Rotation paths and how fast each direction turns (degrees per step):
Each turn is a multiple of 5 degrees from 10 to 175, or 0.
Each row of a path follows its step; steps can be skipped.
Rotation 1:
step 0: [ -8   8  -2 -10  -8  20 -36   5   3 -31   6 -19  23 -17   8  24  -7  19
 -15 -43  27   4  36 -16  10 -21  21 -18  -5   9  39 -20 -29 -13  -1  21
  19   8  27  25   6   1 -41  28  -3  -1  -4 -11  13  14  27 -10   1  -9
  27 -10  -4 -35  20 -37  -4  -8   3   6 -20 -28]
step 2: [  4  14   4 -11   4  10   5  22  -3 -25  17  25  17  29   4   8 -23  54
 -23   9  -8  46  35  -3  -5  11   9  -1  -1 -22   9  12 -19  15  16  35
  19 -30   3 -13  43  22 -25  18 -20 -22 -55  18  -3  12  -4 -12  15  -6
  -9  14  -1   7  -1   2  -8 -23  -4 -24  -2   9]
step 5: [ -8  -6   5   5   0   7  -4 -10 -25 -29  12 -10  -4   5 -11  12 -32   9
  21 -27  12  18  52  -3  26   0 -16  -5  -8 -15  49  24 -24  24 -55  14
  13  -6  -4  14  11 -17 -14  -4 -10 -19 -15  10  53  16  35   3   1 -14
  22  25 -17  -4  -9 -14 -24  -8  14 -10  12  -4]
step 7: [  7  15  -6  -2 -37   7   2  -1 -36 -44  18  -8  -3   9 -29   9 -33  16
 -14  19  30  17  43   2 -12  -1 -13 -19  -1  13  23   8   1  18  24  14
  -3  37  -4  -6  30   8  -2   7  12  -6 -46 -20 -19  23 -29 -11  22 -38
   7   0  14 -16  16 -14  19 -31  12   6 -15 -14]
step 8: [ -2  10  16  15  36  -8  -2  11   9 -45  15  -3   9  14  13  13   3  15
 -13  -8  10  18  15   3 -12   1  25  12   2 -39   3  11 -41 -20  -5  22
   0  13 -24 -10   0  48 -26   6 -26  -1 -25  15   6   0   9 -30  31 -45
   7  42 -10 -26  -1   1 -22 -14 -19  -9  21 -27]
step 9: [ -2  23 -25  -4  -3  19   4  10   4 -26   5 -25  26  29 -19  23  53  10
 -25  -8  24  23   8 -22  17   5 -38   7 -17  -6  16  32   4  30   2  20
  -3 -21  -9 -23  21   0   2  23 -38  20 -19  16   1  23 -16  -5   3  -2
   2  -7  37  14  10 -17 -31  19 -20  10  14 -21]
step 10: [ 22   1  -3 -13  11  -5 -32  -9 -38 -33 -22 -14  -9   4 -22  21  12  -4
   8  25   3   0  44  11   3  -9   7 -20  12  12  33  20 -10   8 -14  14
  28 -22 -13  25   3  14 -24  36  19 -13 -47  -1  24  31  14   0 -19  -6
   1  -3   7 -15   7  26 -18  13 -11 -42  -5 -35]
step 11: [-18   2  -4  19  18   6 -26  14 -20 -24   6 -31   7 -12 -17   4 -37  17
  13 -48  31   5   6 -14  -4 -18  -3  20  22 -37  18  10   6  10 -30 -11
  11  -6 -24  28  33  -6 -17 -29 -21  -9 -22  20  43  -2 -20   8  10 -14
   2 -19   3  11   8 -13  -3 -13 -16  10  15 -47]
step 14: [-15   2  -5  -4 -12  -6  24  11  17 -56   5 -19   4  12 -28  20  17   1
 -10 -10  -8   7  17   8   0  -3 -25   8  21 -53  -2   0  -6  14   2 -13
   1  23 -23 -14  17  38   5  40  -8 -10 -26  23  10  11  -4 -36  49 -12
 -33  -5  19  10  -5 -16  -3 -10  -8 -13  29 -30]
Directions:
[ -1   1   3  -5   1  -2  -3  -4  -6   0   1   7   2   7  -1   0  -4  -6
  -3   8   4   3   1   3   7   1   7  -6  -3  -4   3  -6   3   4  -5   9
  -6  -3   9   8  -7  -4  -2   5   6   1  -9  -2  -2  -4  -6  -3   1  -3
   7   2   6   8  -2  -8   2   1   2 -11   0  10]	140
[ -3  -2   2  -4  -7   8   8  -5   3   3  -2  -4  -2   8  -6   0   3   7
   4   4   2  10   1   0   2   3 -10  -6   9   1   7   5  -1  -1   2  -2
   9  -5   7  -2  -4   4  -2   9   1  -3   5   4  -2   3  -1   3   3  -3
   1  -4  -6   1   2  -3   7  -9   2  -1 -13   4]	145
[-11   0  -2  -4   9   0   6   1  -2  -1   0  -9   0  -2   5   0   2  -2
 -10   1   5   0  -8  -4   8   2  -3  -2  10  -3  -2   2  -4 -16  -6  -1
  -7   5  -1  -6   4   4   1  -7   9  -6  -1   0   2  -1  -4  -1  -4   7
   5  -3   1   5  -3  -6  -4   0  -1  -3  -2  -2]	140
[  7   6   0  -6   0   0  -1   0   2   0  -1  -9   0   1   5   8   9  -5
   5   3   8  -5  -1 -10  -6  -1   2   1  -3   8  -3   4   4  -3   4   6
  -4   2  -1   4   2  -6   8   3   5  -1  -5 -12   0   4  10  -2  -2  -3
   1  -1  -4  10   1   3  11  -3  -6   3  -8   0]	120
[  0  -8   1  -1   2  -1  -3  -5   1  -2  -4   0   3   9  -1  -2  -3   2
   1 -11 -10   8   0   0   5   4  -2  -1   1  -1  -7  -7   4   3   2 -11
  -5  -5  -1  -3  -2 -13   7  -4   4 -14  -5  -2   2   6   5  -6   1   4
  -5   6  -3   3  -2  -1   5  -2   4  -3  -1  -8]	40
